A single turn carries every row of the set below to another of its rows. Some are shown first; where does it send the rows asked next?
j789: [ -9  -9  15   5  14  10   5   7   0 -11   8 -24   2  -8  -4 -11   7  37]
j378: [-13 -13  10  10  -1  -1  -2  -7 -15  -9   6 -21   3   9  10 -27  -1   6]
j637: [-12 -10  10  13 -10  -2  -8  -4 -20  -7  14 -13   7   1  11 -21  -9  11]
j464: [  3   0  17  13   9   3  27   4  -9 -25   8  -2  22   4   5 -23 -13  18]
j919: [  9  -1  15  20   6  -1  21   4  -6 -17  11   2  19   5  -1 -20 -19  21]
j457: [-15 -14  14   6  -6   2  -6  -2 -20 -15   9 -17   9  -6  16 -25 -10   8]
j525: [-15  -8  18  11   9   6   6  17  -8 -15   3 -23  10 -11  -3 -17  -2  43]
j380: [ 10  -1  16  14   8   3  23   1  -5 -20   4   1  15   0   1 -18 -17  16]
j581: [-12 -10  10  12 -10  -1  -6  -4 -20  -9   4 -17   5  -1  10 -25  -7   8]
j594: [-19 -12  22  15  17   4  -8  12  -2 -10   4   4  -2   4  10 -25 -11  25]
j44: [-14  -3  21  20  12   7   5  15  -3 -11  11   0  13  16   3 -33  10  27]
j271: [ -9  -6  14  13   4   7   0  15  -4  -8  12 -19   9 -10  -6 -10  -2  44]
j506: [ -5 -12  22  17  20  11  -4   2  -4 -19  21   4  12   1  12 -21   4  14]
j905: [ -8  -4  13  12   8   8   4  12  -6 -12   6 -23   8 -11  -6 -11   6  42]
j657: [  6  -6  18  13  14   3  25   2   2 -18   1  -4   9   7  -1 -22 -16  14]

j464 turns into j457
j919 turns into j637
j44 turns into j506
Now find these:
j657 turns into j378
j905 turns into j380

A single turn carries every row of the set below to another of its rows. Some are shown first; where does it send the rows asked next?
j879: [  6  -8  11  10  -2  15   0 -16  -2 -22   2  10  19   8  -3   2   7]
j324: [ -5  -2  13   9  15  -9   5 -10  12   1 -11  -6   4   6  -6  -3  -3]
j151: [  8  -7  13  17  11   4  12  -5   0 -16   2  17  21  -5  -1  -3   9]
j116: [  7  -8  17   4  15  -4   0  -4   4 -10   2  20  15   5  -7  -2   6]
j12: [ 17   1   5  17  12  -1   0   0   8 -18  -3  12  21  11  -5  -2   7]
j880: [  3  -7  -8  -3 -18  15  18   3   8   0   0   7  -1  -4  -6   7  -1]
j421: [ -3   0   9  23  11  -2  17 -12   8  -4 -11 -10   9  -4   0  -3   0]
j278: [  2 -12   4 -11 -13   8   4   1   1   4  -2   2  -2   8 -13  11   0]
j728: [ 12  -3  13  16  11  -1   0  -5  -4 -15  -5  18  20  -1  -5  -6   4]
j121: [  1   3   9  21  10  -7   5 -11   3  -4 -17  -8   9   0  -4  -6  -4]
j24: [ -4 -13  10  -6 -10   8   6   1   5   6  -6  -7   5  14 -13   2   0]
j902: [ 13   5  -2  12   5  -6   2 -10  -4  -8  -9  12  -4 -11  -3  10  -4]
j304: [  0  -6  -9   7  -9   0  14   9  12  -2  -5 -16  14   8  -9  -6  -2]
j86: [  9 -11  -5   3  -8   5  10  15   6 -11   6   6  24   8 -10  -6   5]
j431: [ 20   8  -9  13   6  -6   1  -4   7 -13  -4  10  -1   1  -3  14   0]
j961: [ 10   2  -2  13   5  -2  13 -10   0  -9  -2  11  -5 -16   1  14   0]
j493: [  8   7   0  21  11  -7   5  -6  14  -8 -13 -10   9  10  -4   0  -1]
j361: [  8  -8  14  23   9   3   8  -4   6 -14   1  18  19  -3  -7 -10   1]
j915: [  2 -13   3   0 -14  19  17   7   8  -5   3  12  18   4  -7  -5   7]
j211: [  2 -16  11  -9 -10  11   3   4   0   0   1   6  10  13 -13   3   5]
j307: [ 7  0  2  1  9 -9  2 -9  5 -3 -2 13 -9 -5 -5 13 -3]
j317: [ 11  -5 -18  -1 -13   1  11  11   6  -6   3   2   4  -2  -8   8  -2]
j500: [ -4 -10  -2   3 -13  18  11  13  18   1  -2  -3   8   5  -7  -2  -4]
j801: [  8  -1  -2   7  -8  10   1 -21  -2 -16  -1   4  -2  -1  -2  17  -1]
j694: [  0 -12  -1   1 -13  20   9  15  15  -3   3   7  12   4  -7  -2  -1]
j420: [  0  -9  -7   0 -15  18  10  13  15  -1   1   4   3   0  -7   4  -4]
j303: [ -7  -8   0   4 -14  15  21   2  14   3  -7  -8  10   5  -6  -6   0]
j606: [ -1  -1   7  26   7  -3  13 -11  13  -3 -11  -6   2  -5  -6  -6  -9]
j630: [ -4  -3   7  14  -3   9   5 -22   5 -12  -9 -14   9   9  -3   2  -1]
j132: [ 13  -1  -1  17   2  -2   8  -8   3 -10   1  18  -6 -14  -5   9  -7]

j801 turns into j879
j12 turns into j493
j500 turns into j420
Now find these:
j211 turns into j24
j304 turns into j317
j421 turns into j961
j324 turns into j307
j121 turns into j902
j361 turns into j606
j915 turns into j303

A single turn carries every row of the set below to another of its rows. Some are shown first; where does it send the rows asked next?
j199: [ -8  -4   1  15  15  -3  10  14  -9   1  -3  -5 -16   0   5   0  18 -13
  -8  19   5  -9]
j240: [  0 -22   7  12  -5  -1  -7  25   2   4  -1  12  -7  -1   4  -7  13  -4
  -3  12  21 -10]
j931: [ 13 -14   4   1  14   1   8   5   9 -12 -12   6  -5 -10   4  -8  23   8
  -7  20  -2 -10]
j578: [  7 -21  -5   0 -14  -2  10  -5  -7   2   2   4  -4   5  12  14   7   7
 -12   6  -4 -18]
j435: [  8 -20  -6   6 -19  -4  12 -10 -10   2   2   7  -9   7   8   5  13   0
  -9   3  -4 -25]
j391: [  6 -12   3   6   8  -5   4  -2   8 -13 -12  -2 -16 -14   1  -5  22  13
  -8  15  -7 -13]
j126: [  5  -4  10  -4  -1   0  20  -5 -13   6   5  11  -3  -9   8   1   1  -2
 -16  -3  -1 -22]
j701: [ 11 -16   2  -1  10   4   7  14   3  10 -12  23   0  -5  -2 -12  14  -9
  -1  19   1 -10]
j824: [  5   9  -1   7   7  -8   9  15   8   9  -7  19 -23   6   6 -10  14  -8
  -5  -5   9 -14]
j269: [  1  -5   1  14 -13   4   2   3  12   5  11  14 -25   7   6 -17  10   8
  -6  10 -15 -11]
j830: [  1 -14   9  10   0  -7   7 -10   4 -12 -15   0 -23 -14   3 -11  15   9
  -9  14  -4 -15]
j101: [  9 -12   3   9  -7   1  -5  19  17  -2  11  15 -16   6  13 -11  12  12
  -3   5   7  -6]
j532: [ -6 -13  14   0   4  -6  15   7  -3  16   4  16 -12  -3  17   4  -2 -12
  -1  10   7 -20]
j31: [  2  10  -5  24  -7  -4  -2   9   9   0   8  11 -13   6   5  -8   3   1
  -9  -4   6 -16]
j802: [  4 -10  19   6   1   7   4 -12  -2  12   2   9 -18   4   1  -6   5 -20
   2   0   3 -22]
j447: [ 10 -21 -10  -6  -6   4   9   4  -5  -2   1   7  -3   1  18   8   0   1
 -15   4   1  -8]
j590: [  3 -15  -8  -2   0   6   0  17  -8   6 -11  11 -13  -7   5  -5   1  -9
 -16   2   8   2]
j176: [ -5  -8  13  18   4   8  -2  -9  -1   2  -3  -6 -18   4  -2  -4   8 -22
  -2   9   4 -17]
j154: [  5  -7   0   8 -10  -1   0   7  17   3  14  16 -20   8   6 -13   8  15
  -1   5  -5  -8]
j974: [  9  -4  15  24  16  -4   7   1  -5   0   1  -3 -10  -9   3  -7  15   4
   2  20  -4 -12]
j587: [  1   2   9  10   1  10   0  -5   4   3  -2   6 -23   8  -6 -11  12 -21
  -8  -6   3 -17]

j101 turns into j931
j176 turns into j802
Now find these:
j391 turns into j578
j590 turns into j240
j824 turns into j199
j31 turns into j974
j830 turns into j435

